(in the rows, 128 means zero)
One turn or mirror swaps these rows in pairs. Which row does each one swap with?
laves: [123 151 119 147 140 146 123 129  93  99 121 134 124 123 122 122 102 142
  93]
fafos: [129 145 119 167 147 125 133 144 117 125 124 135 118 123  99 132 113 166
 124]
potet: [130 134 110 151 112 106 160  99 141 115 131 121 117 135 133 126 114 105
 170]
luram: [126 131 120 118 110 108 134 125 124 119 103 127 120 121 165 128 111  90
 120]
dil: [122 120 107 132 112 108 151 152 156 103 125 139  96 130 117 125 119 105
 147]
ripur: [138 133 113 143 108 133 149 129 121 115 130 148 107 126 173 131 103  76
 138]
Sarab: [173 139 109 123 133 140 145  94 107 120 115 136 124 114  97 117 115 121
 114]
nuved: [105 152 132 147 139 113 144 131 156 124 114 148 100 108 125 119 106 139
 122]
Sadi: [140 105 128 131 130 127 115 155 146 127 118 148  97 135 119 103 101 112
 115]
fumom: [122 137 114 156 144 134 137 122 137 122 133 137 132 126  85 125 109  83
 124]
Buv: [145 103 141 130 137 113 141 119 149 157 141 142 120 129 133 126 103 111
 144]
kur: [144 138 113 148 134 150 144 111 136 126 127 133 113 119 180 132 109 152
 128]
lifir: [134 132 110 120 126 130 154 135 119 129 132 123 138 121 162 133 108 161
 135]
duvo: [157 134 108 192 144 108 155 114 126 119 149 149 123 128 114 122 114 122
 139]
kefef: [146 110 137 182 135 146 121 131 135 127 124 153 123 122 147 138 107 117
 156]
mena: [157  99 154 131 116 135 145 124 135 138 136 130  94 140 132 130 112 109
 131]
Tevag: [149 147  94 130 123 106 135 115 115  90 103 125 145 139 121 130 132 112
 129]
gito: [152 142 118 145 142 135 139 125 120 121 135 128 111 122 182 130 113 155
 134]
zanar: [147 137 129 131 130 164 142 158 119 121 147 133 141 131 100 129 114 121
 118]
Meri: [116 157 112 182 146 124 133 130 113  96 115 140 123 119 122 128 110 147
 126]
Sem: [120 129 113 137 139 139 149 125 119 116 127 123 151 121 163 135 118 133
 160]
Fuge: [177 130 113 155 126 109 115 129 142 118 136 139 139 125 149 131 126  93
 122]
dat: [125 134 116 148 126 179 151 128 130 114 146 123  97 122 133 121 111  99
 144]
kenu: [143 143 110 125 127 104 135 137 140 124  99 150  82 119 133 120 114 143
 153]
buse: [129 127 117 122 121 130 120 166 145 108 130 150  94 110 116 122 112 102
 119]
mubi: [107 151  87 125 114 118 146 118 120  89 122 130 109 116 114 124 107 107
 143]
Ril: [133 122 129 140 117 140 134  90 135 113 111 144  88 130 134  99 116 122
 152]
dena: [117 135 151 135 128 164 139 131 113 114 128 141 103 114 127 122  92 147
 125]
Kuv: [116 104 103 118 115 132 156 142 110 126 148 141 123 121 121 113  95 119
 147]
lapu: [173 108 140 161 139 131 125 118  93 134 140 131 117 126 121 134 102 125
 114]
divu: [163 129 117 129 128 132 144 130  73 108 133 119 121 139 123 137 109 124
 109]
gaper: [130 140 112 135 128 107 139 107 125 128 117 123 170 117 142 132 112 118
 110]
zano: [140 141 105 171 125 150 146 125 125 118 122 135  71 128 152 131 109 123
 153]
subo: [172 139 104 147 130  82 132 137 117 128 122 140 140 122 120 125 112  97
 138]
rade: [168 139 114 141 125  77 141 104 124 128 132 136 109 125 133 129 108 144
 137]
sig: [119 146  99 154 135 148 125 136  97  93 120 124 115 121 124 134 109 143
 102]
Feve: [158 144 123 173 126 159 140  96 117 126 128 125 145 121 142 138 106 135
 121]
Dakov: [151 164 119 152 131 103 144 133 143 122 110 136  93 118 117 133 118 113
  92]
toza: [152 145 119 162 134 152 134 120 112 125 122 133 116 115 101 128 108  70
 127]
zur: [172 131 103 149 149 136 136 127 149 112 122 139 141 126 135 120 117  79
 120]
rodo: [162 140 119 155 114 114 143 144 114 122 136 150  96 136 108 137 107 114
  86]
lura: [143 137 117 130 127  92 150 125 107 128 125 136 112 112  82 130  93 124
 137]

Swapped with divu: zano
Swapped with Sem: fafos
Swapped with dat: lapu
Swapped with Tevag: kenu
Swapped with sig: gito

One turn or mirror swaps these rows in pairs. Which row does each one swap with?
fano: [159 113 115  96 125 140 140 146 131 143 150 123 156 123 130 113  97 149
 177  79  98 136 118  80 111 144 152]
dip: [139 117  84 131 135 141 144 120 137 148 138 133 128 152 141 133  96 150
 196  97  82 155  97  91 144 147 124]
fatur: [132 130 115 106 135 129 119 152 129 118  99 125 143 131 158 107 144 181
 188 112 111 113 145 116 104 165 138]
fot: [142  88  96 118 131 144  76 126 138 131 113  95 143 144 151 114 130 165
 165 100 107 154 114 111 108 152 147]
von: [126 124 121 134 162 121 115 129 109 133 123 124 141 127 143 133 162 131
 199 111 118 170 106 123 119 117 140]
mabem: [131 104 115 129 124 107 107 123 146 126 131 106 175 142 136 118 123 183
 169 123 124 142 119  85 126 151 111]
fugip: [136 113 122 123 176 140 180 145 142 150 120 154 152 135 157 122 142 128
 178 111 116 142 127  90 119 128 134]
Tik: [121 115 122 158 142 131 170 142 135 129 117 139 149 118 146 119 128 176
 172 113 103 182  74 112 103 166 142]
zel: [158 118  97 152 146 150 142 143 157 167 113 125 150 143 134 122  95 152
 171  83 105 150 118  94 125 162 112]
Rino: [116 119 104  98 138 132 146 140 130 127 121 135 162 106 155 126 129 180
 184 112 114 130 130 101 136 100 132]
gagel: [155 112 109 116 112 132 121 144 101 129 122 111 128 139 130 132 133 140
 197  94 103 147 104 131 110 123 140]
Nibe: [137 121 138 113 148 139  97 137 150 139  87 102 156 135 148 118 125 176
 167 106 104 162 133 108 115 176 137]
pepo: [125  96 111 135 152 147 122 162 160 116  88 149 165 136 136  93 128 151
 165 108 124 125  92 124 124 162 134]
Tuket: [124  92 129 115 137 129 111 140 129 111 153 164 144 108 166 114 123 147
 172 101 116 171  77 107  96 145 133]
deg: [126 131 124 112 150  99 120 132 137 141  95 126 149 136 175 111 166 159
 180 107  78 154  91  89 119 155 126]
Doz: [148 110 130 108 132 135 124 164 129 150 157 140 174 125 165 111 127 180
 194 114 115 181 123  95 115 163 130]
dipu: [113 127  90 112 158 162 124 155 143 102 132 157 128 147 168 113 126 145
 195 106  89 147  82 113 110 140 152]
sis: [171 104 105 127 149 152 124 135 149 146 129 129 157 115 124 145 102 143
 176  90  94 152 123  94  90 148 118]
Kaz: [117 121  97 130 173 141 109 142 115 132 113 169 149 127 187 132 117 149
 184 113  86 144 108 122 120 162 143]
giv: [117 102 109 138 145 154 121 145 148 132 127 101 125 141 157  98 150 183
 167 127  88 133  90  74 113 135 124]
kuved: [147 107 117 123 144 135  99 146 131 137 131 168 133 120 154 121 120  99
 171 112 105 139  97 105 127 156 143]
Doma: [138 111 107 149 151 139 149 135 132 109 133 153 142 144 135 121 133 181
 175 109 115 113 125 106 100 116 126]
Vubi: [143 116 119 112 141 128 154 134 168 162 121 114 158 153 148 114 118 163
 165  92  80 158  89  74 138 138 132]
lonil: [139 113 108 138 114 137 169 144 146 152 146 102 152 130 155 123 128 153
 178 107 110 164  66 116 123 135 140]
famit: [145 145 102 130 153 126 133 127 131 138 132 136 119 104 182 138 105 144
 200 100  93 139 122 118 121 135 136]
safo: [143 118  89 134 116 125 101 147 145 140 138 112 155 118 163 130 105 155
 166 115 147 141 135 113 100 150 136]
besu: [128 105 113 157 161 140  86 134 136 127 106  96 143 138 141 115 133 160
 167 107 114 171  91 102 124 170 129]
rur: [146 101  84 147 142 151 133 146 145 137 117 116 130 135 109 120 137 170
 191  98 104 123 124 100 125 161 113]
pumob: [146 119  87 141 133 124 132 144 161 132  89 139 153 131 116 122 108 131
 177  94 103 141  95  75 102 168 136]
Rusoz: [138 142  99 134 123 110 101 146 134 142 119 120 155 113 163 139 108 136
 188  92 136 169  96  92 112 137 161]
zatu: [115  92 121 117 133 121 119 138 167 136 134 121 169 151 121 118 135 163
 150 107 121 146 106  87  94 136 149]
Dizi: [134 126  97 133 126 130 105 133 158 103 128 144 150 124 136  89 125 164
 166 114 123 146  81  76 105 172 154]
ramop: [129  93 110 119 124 136 121 147 141 132 110 119 163 124 168 113 158 152
 164 102 105 129 112 103 114  84 137]
Depe: [133 124  95 155 172 141 166 129 146 140 142 154 131 118 157 122 128 166
 179 117 127 173 133 112 109 143 143]
valel: [135 109  97 154 153 142 120 156 145 113 133 116 140 159 140 126 166 164
 182 111  89 162 106  77  93 130 129]
segi: [134 108 110 127 107 129 140 137 140 126 124 150 159 115 146 122 135 170
 180 110  99 143  69 106 121 199 135]
mon: [129 120 123 134 134 140 120 131 151 128  73 141 164 133 179 115 144 181
 170 116 119 151 110 103 101 114 148]
ruso: [140 163 106 116 164 141 127 145 152 139 137 141 137 142 173 111 123 151
 184 121  72 158  88  87 131 150 155]
fabe: [132 110 105 131 151 139  95 136 147 148 161 166 148 106 144 118 132 169
 176 102 115 159 132 111 129 118 150]
ronad: [153 108 124 127 141 134 137 159 145 132 181 118 142 111 174 124 126 157
 194 111 123 165 107 128 119 154 150]
keb: [135 101 132 119 138 136 116 156 140 103 138 177 138 124 165 118 122 168
 178 102 102 161  74 111 125 117 153]
nuti: [130 114 113 107 177 139 151 141 140 136 118 147 180 135 138 121 136 155
 187 118 118 124 117  95 100 116 108]
posek: [135  94 109 173 144 141 166 145 140 120 110 135 146 148 152 116 126 140
 191 101 110 192 115 112 106 139 135]
badu: [164 122  96 130 122 134 135 113 140 140 141 119 113 106 169 116 145 152
 189  94  86 149  99  85 114 150 122]
nepul: [122  91 118 108 155 105 110 135 117 123 136 128 160 126 176 127 160 158
 186 112 134 143 122 122 124 132 147]
Lupo: [138  98 136  88 147 136 158 151 140 140 145 147 138 144 158 122 130 134
 197 103 108 139 138 110 112 142 125]
kubov: [136 126 117 107 154 150 132 134 135 144  98  99 146 109 155 122 113 180
 174 115 111 149  83 114 135 185 141]
Tur: [153 119  96 126 107 135 129 113 159 119 131 104 144 132 138 142 104 153
 165 101 106 145 128 106  95 134 133]
vit: [123  99  98 126 110 134 118 154 129 130 103 129 162 140 148 106 135 145
 180 107 128 133  87 146 137 129 126]
Dalop: [137 111 151 111 172 137 114 139 129 123 131 131 158 128 185 113 156 139
 180 116 116 174 105 116 129 148 152]
Tage: [138 104 100 128 140 142 138 130 140 131  97 118 183 147 145 120 137 134
 174 108  95 151  71 116 109 176 162]
lagat: [153 124  95 133 156 141 124 153 131 135 108 119 130 133 150 130 128 164
 189 116 124 194 101 141 104 163 157]
fetaf: [137 112 114 114 133 144 170 130 144 136  82  96 153 134 144 117 129 174
 175 118 106 132  84 107 107 147 145]
fup: [123 110 108 118 150 143 192 132 158 114 118 148 155 130 162 121 135 171
 184 114 102 149 130  98 122 160 149]
zuvo: [118 143 103 134 150 153 139 153 160 132 131 129 120 123 195 112 131 178
 167 123  91 139 128  90 117 151 134]
Bel: [143 136 110 118 149 132 132 155 147 149 116 139 158 149 166 115 122 151
 188 126  95 153 123  60 156 161 135]
sefas: [128 110 114 145 139 138  80 156 133 135 124 172 135 134 165 128 120 135
 164 110 109 150 129  97  98 130 144]
modo: [124 134 121 132 167 134 137 108 136 117 124 119 121 125 175 128 147 133
 185 105  95 149  88 128 110 134 136]
Liv: [144 119 117 115 155 144 148 148 142 136 102 192 156 132 161 119 116 144
 199 114 109 143 109 115 118 123 135]
mugif: [140 120  92 121 149 151  93 147 162 100 126 137 158 132 139 111 145 175
 165 115 115 139  74  90 123 157 144]
zit: [131 117 100 114 119 136 101 156 144 117 107 138 129 116 174 125 135 118
 158 107 107 132 135 109 111 166 151]
Veri: [131 112 106 103 159 139 162 167 146 113 125 108 133 145 171 120 120 195
 183 115 128 150  95 112 112 142 129]
kili: [139  94 111 116 149 152 113 139 137 110 142 125 150 115 161 122 137 145
 181 109 106 176 142 103 117  98 161]
tonuf: [139 105 114 130 128 128 116 161 150 132 106 136 197 136 132  97 145 150
 173  99 137 143  91 102 118 146 155]

Swapped with zit: vit
Swapped with deg: lagat
Swapped with giv: ronad
Swapped with fup: dip

